rotation ticks, each row followed by its count of ticks:
The counts run from 0 to 416.
[122  86 142 106 143 168 190 138 152 103  92 146 115 132 172 175 103 137
  91 150 100 158 142 144 101 164 117  83 111  99 133 136 107 150 126 108
 143 162 117 108 137 105 168 180 154 128 133 156 143 180 157 139 133  82
 146 168 161 147 132 147 150 127 130 135 128 102 141 151 125 167 129 165
 133 137] | 6
[130  94 133  63 150 150 203 123 171  92 120 149 127 148 150 131 113 108
 111 146 124 118 119 142 117 134 145  67 120 125 138 109 129 170 124 112
 102 132 128  96 149  97 172 184 162 130 144 139 135 150 134 102 146  88
 136 161 156 128 129 139 132 145 119 111 126 133 155 128 118 163 159 190
 106 123] | 116
[147  86 106  70 116 171 182 137 131 110 131 130 143 128 175 162  99 136
 133 150 113 145 131 145  89 134 111  63 100 119 124 123  98 134 140 131
 129 148 104 111 128  89 157 203 172 142 133 153 138 150 125 105 158 104
 142 168 134 146 144 122 141  93 131 147 138 143 149 126 114 171 180 162
 112 134] | 82
[122  81 130 114 125 155 194 135 164 123 109 153 116 157 158 144 124 125
  89 164 137 128 142 158  88 134 116  80 102 130 116 164 127 151 129  97
 135 155  92 106 134 101 186 196 140 157 137 156 131 181 142 125 142 101
 162 165 161 143 163 115 144 117 123 118 136 129 148 138  99 166 156 166
 148 142] | 280
[138  72 123 108 143 155 196 121 180 119 123 151 124 148 147 172 139 104
  89 165 117 128 140 138  79 156 130  68 104 116 112 131 133 145 154  93
 108 153 109  98 151 100 176 164 153 141 133 162 135 149 156 125 121  97
 161 141 146 156 159 135 140 130 126 110 127 113 151 129 117 179 160 172
 120 128] | 201
[138  85 126  70 134 173 186 150 151 102  99 149 146 136 186 151 101 151
 127 161 115 149 129 145 131 133 107  58 119 125 129 130  92 164 128 115
 136 154  95 116 124  80 184 177 162 129 157 140 137 163 131 121 136  88
 138 180 136 149 136 142 134 121 122 131 131 126 141 122  99 155 168 152
 135 136] | 77
[162  83 127 103 138 155 192 119 153 107 131 152 111 146 160 172 149  93
  97 142 111 125 124 127  66 149 130  81  90 101 107 127 118 128 149  97
 110 161 107 106 144 100 155 154 162 148 107 174 122 159 159 112 116  86
 155 147 137 151 153 138 148 116 140 112 146 107 146 133 125 169 155 171
  99 132] | 199
[172  92 107  85 126 160 190 147 146  91 115 154 126 141 159 150 148  77
 115 127 112 125 119 115  92 143 137  44 112 109 105 114  97 147 129 125
 128 120 110 112 155 109 176 149 154 130 118 142 122 145 138 105 117  98
 158 158 155 145 145 128 166 135 142  93 143 110 131 132 145 171 186 170
 116 120] | 184
[171  96 130 100 140 170 183 170 180 108 122 132 106 116 172 167 102 128
 123 149 129 126 124 140 105 125 122  38 124 124 119 142 113 169 130 118
 130 142 123 103 146 123 189 147 180 142 142 126 157 142 146 113 142  91
 170 157 130 142 142 147 139 140 104 113 134 132 123 111 115 169 161 187
 118 133] | 163
[133 113 142  81 132 158 156 160 155  75 130 146 127 107 180 159  95 148
  92 145 115 134 119 135 123 140  98  58 123 101 123 133 111 127 155 106
 139 136 100  99 138 109 182 189 151 156 149 167 150 157 157 114 126 110
 160 155 164 129 143 126 146 121 108 157 117  99 162 134  94 165 147 148
 127 126] | 16
[140  92 122  67 132 146 192 124 166  85 129 149 132 156 150 163 130  80
 109 131 103 118 131 139  87 136 151  80 109 119 122 104 125 131 145 115
 114 139 122  99 133  92 158 193 158 140 111 142 118 154 129  78 131  97
 142 149 150 136 144 120 154 130 122 128 127 123 150 125 118 185 173 178
  85 138] | 121
[108  88 136  63 122 162 187 114 153  90 118 166 140 160 172 148 113 119
 113 161 147 134 114 122 105 135 126  69 122 155 119 116  92 156 111 110
 128 128 101 104 158 106 169 195 153 149 158 118 131 166 145 123 132 100
 136 160 165 140 146 138 146 132 117 116 129 123 140 108 121 175 180 156
 135 117] | 327
[145 104 143  90 149 165 187 146 183 101 121 152 120 149 187 158 101 115
 129 140 137 142 120 131 122 136 130  47 127 123 126 120  95 150 120 122
 148 128 122 100 143 121 176 149 165 170 145 112 164 160 141 123 134  94
 160 163 162 150 153 148 153 144 108 121 133 114 117 107 123 176 146 180
 117 127] | 382
[147 125 140  92 123 179 165 172 133  87 127 138 109 115 189 125 113 130
 105 123 131 125 107 121 115 115 110  66 116  88 124 132  98 123 135 107
 147 125 113 102 149 109 167 188 165 167 133 167 150 168 139 113 155  98
 166 197 150 126 147 125 157 105 123 133 131 102 149 137 118 164 149 157
 123 131] | 25
[123  75 117 112 117 162 188 134 155 101 118 170 110 132 148 154 140 100
  89 128 122 141 131 134  95 152 137  78 114 128 124 138 111 158 111 119
 125 119 108  98 164 128 186 194 157 139 135 177 132 179 126 124 130 115
 150 153 171 138 147 138 149 122 149 103 131 117 144 134 142 182 164 181
 112 129] | 255
[121 107 142  99 139 155 191 139 151  66 104 168 109 129 172 141 133 105
  82 132 132 126 116 122 103 148 122  89 113 121 125 155 120 161 115 100
 124 148  92 110 143 113 190 179 142 143 136 177 123 185 155 119 120 100
 142 144 178 119 128 141 151 144 133 103 138  93 132 142 112 150 146 175
 121 133] | 258
[144  95 129  88 133 175 177 130 162 106 162 149 123 156 171 167 110 103
 131 132 150 143 120 118  93 137 137  69 110 115 129 108  94 115 130 109
 136 116 119  95 159 123 165 173 178 179 121 142 158 152 136 110 136 105
 153 164 146 146 157 126 153 116 127 115 145 122 139 104 138 183 159 174
  91 137] | 387
[137  80 104  84 102 152 182 147 143 104 107 162 133 133 164 160 118 120
 119 151 123 148 135 149  99 150 121  56 109 146 109 138  77 127 140 135
 146 138  88 109 120 109 180 192 147 141 145 154 145 177 113 127 138 118
 166 137 155 137 156 112 143 100 130 125 130 114 141 118 104 169 190 159
 141 122] | 294
[146 101 114  79 135 164 182 137 145  98 140 163 146 145 177 138 137 106
 120 110 126 141 124 119 114 119 128  68 106 103 134 110  97 131 132 119
 118 123 102 103 122 106 167 187 163 176 151 169 112 165 108 109 127 112
 151 179 165 153 160 133 151 105 134 146 141 111 143 118 119 176 162 157
  96 139] | 50
[117  75 137  86 128 147 186 120 161 108 116 160 121 169 147 170 116 106
  82 129 102 139 149 153 102 135 137  73 111 135 117 102 103 122 122 120
 145 137 111 113 142  95 162 203 148 134 120 143 133 170 136 103 128  85
 140 161 151 144 166 126 143 128 118 133 126 142 167 133 124 182 163 165
 119 121] | 341
[151 121 142  46 136 171 187 140 140  79 125 149 117 143 178 124 125 111
 118 123 131 112  84 119 118 119 133  70 116 118 122 111 102 142 122 108
 112 130 110 111 151  92 164 176 177 153 130 159 141 157 136  93 151  82
 133 173 138 116 116 142 138 119 131  99 141 117 150 125 117 156 170 177
  93 132] | 111
[129  91 134 106 138 152 195 137 154 105 113 158 135 149 170 136 118 126
  87 156 142 105 134 134  91 119  99  70 100 134 112 158 128 156 127  95
 130 155  95 107 127 102 183 186 131 163 154 146 106 175 150 115 129 105
 165 171 169 154 161 126 150 135 104 129 151 113 148 123  96 161 154 155
 139 127] | 273
[150 120 131  97 111 172 162 150 137  76 113 139 106 111 177 117 120  94
 100 124 137 109  97 109 105 122 112  67 121  99 110 157 112 130 124 114
 134 137  97 102 165 115 180 172 152 168 132 156 130 169 149 107 145 113
 170 167 161 142 146 138 163 115 122 107 140  88 136 122 126 164 153 161
 115 115] | 244
[161 110 122 104 116 161 159 155 145  76 120 141 106  94 177 134 117  82
  91 117 111 123 101 121 103 130 113  58 122 104 111 137 105 108 148 131
 128 144  92 100 145 108 186 168 153 156 131 171 142 169 148 110 131 106
 172 137 149 134 154 146 152 112 128 124 134  85 133 122 127 178 155 161
 112 103] | 237
[148  94 149  60 142 161 172 145 168  96 125 143 133 151 167 144 103 140
 118 173 124 124 123 143  92 132 124  86 104 122 119 153 133 150 146  82
 133 157 108 109 148  90 173 169 168 142 128 149 141 154 150  85 146  94
 153 155 131 132 114 136 141 127  94  87 147 121 162 124  90 153 158 166
 109 152] | 141
[178  97 126  70 130 160 160 174 153  87 112 137 115 121 167 153 104 102
 119 124  86 138 127 145 104 136 128  62 111 108 113 128 103 107 139 120
 159 152 107 113 127  90 176 162 166 120  99 162 152 155 134  76 136  87
 153 148 131 133 128 131 152 121 114 108 153 112 151 141 116 162 159 169
 101 135] | 151
[147 106 134  72 127 168 168 148 142  81 104 146 145 147 185 152 119 134
 127 125  99 144 113 133 114 130 116  83 109 109 125 136  95 117 134 102
 142 153  76 127 125  73 178 178 161 147 133 165 129 169 134  94 113  91
 136 178 138 141 129 134 153 107 134 120 131 104 120 124  87 145 165 143
 121 154] | 72
[138 104 121  85 109 159 171 156 125  86 105 155 130 131 179 157 118 115
 119 138 125 145 117 141  91 148 116  82  97 132 104 141  86  99 144 113
 151 157  83 123 120  99 167 191 144 158 115 170 138 182 127 111 132 110
 157 128 149 136 135 113 150  98 133 123 140 101 131 130  83 159 183 151
 135 137] | 292
[164  94 135  90 138 162 195 124 148 104 129 148 104 148 167 165 147  98
  85 127 117 123 114 121  79 138 122  79  89  96 105 133 120 127 135  93
 113 157 102 110 145  98 163 153 162 157 111 179 124 160 164 109 121  82
 149 151 126 146 148 137 140 117 139 104 150 106 136 138 123 159 150 165
  93 134] | 198
[119  82 132  71 117 140 180 121 155  96 129 150 120 166 155 174 118 107
  87 129 104 136 136 144  90 131 134  82  97 126 109 107 108 110 123 116
 141 134 107 112 141 103 157 210 142 152 110 149 137 170 135  95 127  94
 136 154 149 138 158 112 146 119 113 139 135 134 171 137 118 182 166 165
 105 127] | 340
[135 127 137  83 130 158 181 157 171  73 108 115 120 127 175 151  94 120
 110 143 124 103 114 159 112 136 126  67 132 120 123 132 128 129 136 106
 125 155 108 110 135  85 180 204 150 145 122 130 152 154 159  99 132  91
 142 156 148 109 130 116 143 120 130 138 103 134 131 125  86 155 170 173
 124 140] | 94
[139  81 126 111 116 162 179 146 131 124 118 157 116 153 169 134 137 105
  91 117 117 128 132 133  83 114 112  83  91 114 108 145 106 114 122 106
 142 151  91 113 130 101 172 183 154 159 120 172 119 184 128 115 142  99
 158 179 139 153 167 127 154  99 128 124 161 114 145 130 115 163 156 155
 127 131] | 277
[163  93 116  76  99 155 159 145 136 105 113 138 127 133 157 169 135 122
 107 154 112 124 119 122  84 146 117  68 102  96  83 149 114 126 148 102
 142 139  90 115 150 103 165 172 141 146 118 164 118 150 147  97 138 117
 183 152 132 160 146 117 155  98 116  99 135  92 167 132 114 175 177 142
 129 129] | 214
[137 119 132 100 126 167 181 151 139  76 129 147 112 126 175 148 129 111
 120 120 129 125 123 130  87 154 136  94 106  96 137 130 103 123 137 104
 137 125 126 100 138 119 165 212 161 164 111 179 143 173 131 114 148 112
 150 166 169 114 130 107 164 103 151 132 124 104 142 153 114 171 162 172
 110 148] | 34
[124  87 121 111 138 175 198 134 162 119 118 145 134 168 176 132 129  96
 126 127 112 130 141 146  88 127 132  96 100 105 135 125 112 126 129 104
 124 149 107 100 124  84 169 186 165 151 125 152 114 179 123 114 138  90
 137 195 159 149 153 130 160 105 144 127 138 118 122 138 126 174 146 166
 119 144] | 59
[132 105 134  61 132 167 199 136 154  86 124 149 141 143 168 137 121 122
 131 163 148 114 105 132 100 142 138  65 123 133 128 117 112 178 131 113
 106 128 128  99 150 106 162 190 166 144 148 119 138 148 134 114 152 103
 145 164 153 120 122 126 147 133 125 117 118 125 142 114 120 169 187 177
 123 131] | 108
[151  97 120  93 123 178 181 168 157  86 111 136 129 135 174 152 128 106
 114 127 104 127 105 148 104 132 142  62 141 124 119 107  97 122 140 132
 137 129 120 119 139  94 174 189 165 133 117 129 143 157 125 111 131  85
 148 176 134 117 148 136 156 107 143 140 104 124 119 116 123 182 192 168
 129 130] | 98
[148 110 136  81 130 167 174 127 158  91 159 146 120 152 188 167 102 107
 137 125 158 136 117 112  90 134 134  75 108 114 124 118  96 112 131 104
 140 125 117  95 152 119 160 176 173 190 121 142 156 151 143 104 136 115
 152 155 147 150 148 130 164 115 114 115 145 113 139 105 122 179 162 166
  89 145] | 386
[133  90 113  94 127 168 192 141 157 113 127 150 136 163 176 128 131 101
 118 117 112 128 137 133 104 121 133  94  99  92 135 125 113 117 125 105
 124 139 103 100 129  89 172 188 168 165 127 176 119 176 116 102 130  96
 141 203 148 151 159 125 149 100 140 121 138 120 130 130 120 174 149 165
 107 148] | 58
[136  97 124 110 132 162 187 140 164  85 108 138 115  96 160 159 101 104
  95 162 127 132 125 145  90 164 120  65 122 124 119 145 124 146 159 126
 122 158 108  94 136 115 180 173 153 137 139 147 143 159 158 130 135 113
 175 120 167 136 144 140 143 132 117 133 121  95 138 126 118 179 158 175
 130 116] | 233
[141 125 137  91 129 176 159 166 146  95 121 134 119 108 188 127 104 143
  99 133 134 118 107 131 129 122  98  54 123  95 126 137 107 139 133 104
 142 128 111  97 151 118 176 186 156 173 145 160 150 165 142 114 152 106
 168 188 158 125 154 129 152 116 116 135 125 106 155 134 112 168 144 159
 127 126] | 24
